Each cloud below is a set of points, in no order, taken from a shape made of curves that can fork, meet and close up, bent smoothly into 9 dimensions.
How many separate pieces and how many holes does the shape behind each cloud have?
In the rows, zero is written as 128.

Gere (56 x 9):
[[128 146 151 118 129  99 115  92 136]
 [107 121 122 174 116 101 167 215 127]
 [108 118 122 170 116 104 162 218 129]
 [144 126 112 106 139 158 109  80 117]
 [ 96 128 112 180 125  91 185 232 121]
 [129 144 157 115 129  97 106  92 137]
 [140 128 127 108 127 150  96  84 129]
 [108 120 122 173 116 102 165 215 127]
 [145 126 110 106 142 159 112  79 115]
 [129 114 137 119 118 139 101 167 150]
 [135 129 118 127 119 141 117 123 135]
 [ 94 125 114 175 127  90 180 238 122]
 [136 128 131 127 114 134 106 133 145]
 [139 135 102 146 121 133 157 100 120]
 [135 129 111 127 124 143 126 115 130]
 [130 140 163 113 127  98  97  93 138]
 [136 128 130 127 114 135 109 131 144]
 [107 126 117 181 115  98 178 215 125]
 [128 146 147 119 128 101 119  92 135]
 [101 127 115 180 120  94 181 222 124]
 [134 122 137 121 116 135 100 150 150]
 [135 127 134 124 113 133 103 135 147]
 [135 128 121 127 118 139 115 125 138]
 [135 125 137 123 115 134 101 142 149]
 [ 93 126 111 178 128  89 184 238 120]
 [129 146 143 120 127 106 121  90 135]
 [149 125 106 106 145 163 113  77 112]
 [133 136 169 110 128 100  87  93 139]
 [135 128 125 127 116 138 112 128 141]
 [136 126 136 123 115 134 102 138 149]
 [139 134 103 139 124 137 150 102 121]
 [133 144 139 120 123 114 116  87 138]
 [141 126 120 107 134 155 101  82 124]
 [137 140 138 118 121 123 110  85 140]
 [135 124 137 122 115 134 100 145 150]
 [137 131 105 131 127 142 140 107 124]
 [137 131 107 129 127 143 134 109 126]
 [135 128 115 127 123 142 123 119 132]
 [102 119 119 171 120 101 168 227 127]
 [132 118 137 120 117 138 101 159 150]
 [142 126 116 106 137 156 105  82 121]
 [150 124 106 105 145 165 112  76 112]
 [136 127 134 125 113 133 105 134 147]
 [139 133 103 136 126 140 146 103 122]
 [147 126 108 106 144 160 113  78 114]
 [152 123 105 104 144 169 109  75 112]
 [140 127 125 107 129 152  98  84 127]
 [140 130 131 110 124 146  96  84 133]
 [132 145 141 120 125 111 119  88 137]
 [139 135 135 115 119 135 100  84 139]
 [ 98 122 116 173 125  95 175 234 125]
 [109 123 120 177 115 100 171 211 126]
 [107 117 122 171 116 105 162 220 129]
 [110 125 119 180 114  99 174 210 126]
 [138 138 137 117 119 129 105  84 140]
 [140 133 135 113 121 138  98  83 138]]
pieces	3
holes	1

vabu (76 x 9):
[[127 131 149 127 142 132 136 123 152]
 [122  81 105 134 127 132 149 156 117]
 [132 188 168  96 160 134 113  78 131]
 [121 111 131 162 125 129 147 131 143]
 [127 151 163 117 148 129 128 108 152]
 [124  81 104 130 129 132 148 156 114]
 [120  67  83 127 129 130 146 164  90]
 [128 144 161 120 147 130 132 115 155]
 [133 208 173  95 166 135 106  70 131]
 [121  81 106 135 127 132 149 156 115]
 [120  75  99 142 123 131 152 157 110]
 [128 163 163 107 152 131 123  96 143]
 [119  64  81 131 127 129 148 165  89]
 [123 122 140 142 136 131 141 129 147]
 [133 194 169  95 163 134 109  75 131]
 [129 160 165 109 151 131 124 100 145]
 [129 165 164 105 153 131 121  94 141]
 [130 167 164 103 154 131 119  94 139]
 [124 127 146 132 139 132 137 126 148]
 [119  64  84 141 120 129 151 164  95]
 [123  78  96 118 134 133 144 160 101]
 [127 148 161 118 148 130 130 113 153]
 [121  68  84 125 130 130 147 165  91]
 [118  61  80 140 122 130 150 166  91]
 [128 149 163 119 148 132 129 111 153]
 [119  73  96 143 121 130 152 158 108]
 [131 184 167  98 159 133 113  82 133]
 [119  62  80 136 124 129 150 165  88]
 [122  81 104 128 129 133 148 156 113]
 [123  81 104 126 130 132 148 158 112]
 [127 142 159 121 145 130 132 116 154]
 [120 114 132 159 127 128 145 132 144]
 [134 211 175  96 167 136 104  67 132]
 [123  74  93 120 134 133 145 162  98]
 [120  79 103 139 123 132 151 157 114]
 [126 132 150 125 143 132 136 123 153]
 [120  79 104 139 126 131 150 156 115]
 [126 129 147 131 141 132 137 123 150]
 [122 116 135 154 129 130 145 131 145]
 [127 134 152 125 143 132 134 122 153]
 [126 130 148 129 142 133 137 124 151]
 [132 190 168  96 161 134 112  77 129]
 [119  68  89 143 120 129 153 161 100]
 [126 125 144 137 139 132 138 126 148]
 [127 136 155 123 143 131 134 121 154]
 [122 117 136 152 131 130 144 130 146]
 [133 210 174  95 167 137 106  69 132]
 [118  62  80 135 125 130 149 166  88]
 [135 215 177  96 167 136 101  65 134]
 [132 196 170  95 164 136 109  75 131]
 [124  80 100 121 132 132 146 159 107]
 [117  64  82 141 122 128 152 165  93]
 [127 141 158 121 145 131 133 117 155]
 [120  81 105 138 126 132 151 154 117]
 [130 177 165  99 157 133 116  84 135]
 [134 200 171  94 164 137 108  73 131]
 [122  70  87 124 133 131 146 163  93]
 [128 155 164 113 149 129 126 105 148]
 [129 174 165 101 155 131 117  88 137]
 [127 139 158 123 145 131 133 119 154]
 [128 146 161 119 146 130 130 114 153]
 [128 156 164 110 152 130 125 102 147]
 [124 118 137 147 132 131 143 130 146]
 [128 138 157 123 143 132 134 120 154]
 [123 121 140 143 134 131 141 128 146]
 [123  81 102 124 132 132 146 159 110]
 [123  73  91 122 134 131 146 162  96]
 [123  75  94 119 134 130 145 159 101]
 [123  79  98 119 134 132 145 160 103]
 [129 172 165 102 155 132 118  90 137]
 [130 179 165  98 158 133 116  83 134]
 [128 153 163 114 148 130 127 107 150]
 [124 124 142 137 138 131 139 127 147]
 [123  79  99 121 134 132 146 158 106]
 [133 202 172  95 164 136 108  72 132]
 [118  70  91 142 123 130 151 160 104]]
pieces	2
holes	1

loda, 86 rows:
[[121 141 120 118 137 116 148 106 157]
 [129 123 120 101 166 152 122 116 138]
 [108 145 129 154 121 106 188 167 122]
 [106 143 127 151 126 110 185 164 120]
 [127 138 116 126 149 116 154 108 168]
 [113 138 118 114 142 125 140 108 142]
 [142 121 106 138 201 138 156 114 175]
 [107 155 113 140  60  90 166 118 108]
 [159 103 128  89 180 168 107 111 161]
 [157 103 108 126 223 162 138 108 180]
 [121 150 122 179  89  82 205 160 126]
 [145 112 125  94 172 161 114 116 149]
 [116 140 119 115 137 120 144 108 149]
 [ 88 144 120 126 136 132 151 134 100]
 [163 100 128  89 183 169 104 109 165]
 [143 117 106 137 210 145 153 113 176]
 [119 140 120 117 137 117 146 107 153]
 [ 86 144 120 119 128 131 143 128  97]
 [148 111 106 134 219 154 146 110 177]
 [119 150 116 178  83  81 199 148 121]
 [105 155 116 131  57  92 159 116 108]
 [114 136 117 114 147 129 138 109 138]
 [111 153 111 159  69  85 181 127 112]
 [135 129 111 134 178 127 157 114 174]
 [ 86 145 119 116 122 128 141 125  96]
 [ 85 145 120 113 112 125 137 122  97]
 [140 122 106 138 196 135 157 115 175]
 [ 94 141 121 137 140 128 165 146 105]
 [121 140 120 118 138 116 149 106 159]
 [ 90 148 120 111  97 120 135 119 100]
 [123 125 119 104 164 149 124 115 135]
 [175  90 119 109 206 169 118 110 181]
 [120 149 125 177  93  82 203 167 129]
 [104 156 118 123  55  95 153 115 108]
 [ 99 154 122 109  60 102 140 115 106]
 [123 140 119 121 142 115 150 106 163]
 [119 149 129 169  98  87 201 169 132]
 [114 152 112 165  73  84 188 134 115]
 [117 151 115 175  79  82 196 142 118]
 [114 132 115 111 155 137 133 111 133]
 [ 90 142 120 131 139 130 159 140 103]
 [ 96 152 123 107  72 108 135 115 105]
 [121 150 120 179  89  81 204 158 125]
 [172  92 118 113 211 169 123 111 182]
 [119 128 117 107 160 144 129 113 133]
 [172  93 124  94 191 170 105 107 174]
 [138 117 122  97 170 158 118 117 143]
 [152 109 106 131 222 159 144 109 179]
 [ 99 141 125 146 136 120 178 158 114]
 [ 97 153 123 108  65 105 137 116 105]
 [130 136 116 127 155 118 155 109 169]
 [103 154 120 117  55  96 147 115 107]
 [109 154 112 151  65  88 175 123 110]
 [155 107 128  91 177 166 109 113 157]
 [108 154 113 144  62  89 169 121 110]
 [177  90 121 104 201 169 114 110 179]
 [170  96 126  91 187 170 103 107 170]
 [175  90 122 101 199 168 112 109 178]
 [114 134 115 113 150 133 137 110 137]
 [126 139 120 122 145 116 151 107 166]
 [146 115 104 136 214 149 150 111 177]
 [116 153 112 169  75  83 192 138 116]
 [138 126 108 137 188 131 157 113 174]
 [118 149 130 165 102  90 199 170 131]
 [120 150 118 179  86  80 202 154 123]
 [117 130 117 109 159 142 129 113 133]
 [ 93 149 122 108  80 113 134 117 102]
 [101 155 121 113  56  98 143 115 107]
 [113 146 131 158 111  98 193 170 128]
 [ 87 144 120 124 133 132 148 132  99]
 [115 147 131 159 108  95 195 170 129]
 [150 110 126  92 174 164 112 115 152]
 [164  98 113 120 220 167 132 109 182]
 [132 120 121 100 168 154 120 116 139]
 [168  96 126  90 185 170 103 108 169]
 [131 133 114 131 164 121 157 111 172]
 [174  92 124  97 193 170 108 108 176]
 [ 96 142 123 140 140 127 170 151 108]
 [115 138 119 115 141 124 141 108 144]
 [120 149 127 172  96  85 203 168 130]
 [ 92 150 122 109  85 114 133 117 101]
 [134 132 113 132 171 124 157 112 174]
 [160 102 110 124 222 164 136 109 181]
 [103 143 126 149 132 116 182 162 116]
 [ 88 148 121 111 102 122 134 119  98]
 [168  95 115 116 217 168 127 110 182]]
pieces	2
holes	2
